grid =
[[ 35  44  44  -7 -31  46  44  45   3  46 -32 -37 -32]
 [ 19  29  29 -35  22  28  29  29 -24  28  22   4  14]
 [-20  -8  -8 -45  45 -10  -8  -8 -55 -12  45  30  37]]
Indices start at 1.
The entry in the top-left corner is 35
Report the entry just left of the smallest entry.
A: -8
Report the entry in row 2 and column 1.
A: 19
Report the bottom-left entry.
A: -20
Report the entry directly above -45.
A: -35
The bottom entry of the column that holds the smallest entry is -55
The entry at row 1, column 2 -> 44
Report the top-right entry.
A: -32
The entry directly above the smallest entry -> -24
The entry in the bottom-right corner: 37

arr =
[[193 196 234 167  71 137 189 188  97 190 181]
 [235 202 242 136  48 120 169 221  62 210 159]
 [171 160 166 151 144 155 158 169 146 161 158]
 [216 170 183 124 112 138 144 205 107 181 142]
 [207 193 226 150  73 133 176 199  90 194 168]
 [198 198 236 164  69 136 189 191  94 194 180]
 [163 122  89 123 219 194 120 162 206 105 136]]
Indices start at 1.
Report the bottom entry of the column that holds the smallest entry.
Answer: 219
The entry in the bottom-right corner: 136
Report the entry directly above 166.
Answer: 242
The entry in row 3 and column 1: 171
The top-right entry is 181
Report the entry at row 1, column 1.
Answer: 193
Report the entry just right of the largest entry.
Answer: 136
Report the entry just right of the centre entry.
Answer: 144
Report the entry in row 2 and column 1.
Answer: 235
The entry in the bottom-left corner is 163
Report the centre entry.
Answer: 138
Report the entry just right of 191.
Answer: 94
The entry just right of 221 is 62
The entry directly below the largest entry is 166
The entry directly below the centre entry -> 133
The entry directly below the smallest entry is 144
The entry just left of 188 is 189
The entry in row 1 and column 2 is 196
Report the entry directly above the largest entry.
Answer: 234
The entry just left of the centre entry: 112
The entry directly below 236: 89
The entry just left of the largest entry -> 202
The entry directly below 160: 170
Report the minimum.
Answer: 48
The entry directly below 191 is 162

array([[ 7, 17,  2,  4, 14,  0, 27,  4,  3],
       [ 4, 23,  0, 53,  5,  3,  2,  3,  0],
       [ 0,  1,  2, 15,  3,  2, 10, 11,  5],
       [ 2, 35,  1,  9, 10,  4,  6,  6,  5],
       [ 5,  3,  2,  8, 10,  0, 73, 12,  0],
       [ 2, 22,  2, 10,  9,  8, 10, 11,  3]])
Counting starts at 1.
The bottom-left entry -> 2
What is the entry at row 2, column 1?
Answer: 4
The top-right entry: 3
The maximum -> 73
The bottom-right entry: 3
What is the entry in the top-left corner?
Answer: 7
What is the entry in row 3 and column 1?
Answer: 0
The entry in row 1 and column 2 is 17
What is the entry at row 1, column 3?
Answer: 2
The entry at row 3, column 3: 2
What is the entry directly above the largest entry?
Answer: 6
The entry directly below the largest entry: 10

((174, 165, 121, 111, 128, 109, 145, 176, 118, 134, 132), (91, 99, 135, 143, 128, 145, 114, 90, 137, 124, 126), (156, 172, 56, 120, 198, 74, 173, 144, 146, 176, 79), (74, 69, 191, 149, 75, 186, 82, 82, 123, 88, 165), (158, 173, 55, 119, 199, 73, 174, 146, 146, 177, 79), (177, 165, 126, 110, 123, 111, 144, 180, 117, 131, 136), (156, 172, 56, 120, 199, 74, 173, 144, 146, 176, 79))
The entry just left of the smallest entry is 173
The entry just right of 124 is 126
What is the entry just right of the centre entry?
Answer: 82
The entry just left of 109 -> 128
What is the smallest entry?
Answer: 55
What is the entry just right of the smallest entry?
Answer: 119
What is the entry just left of the centre entry?
Answer: 75
What is the centre entry?
Answer: 186
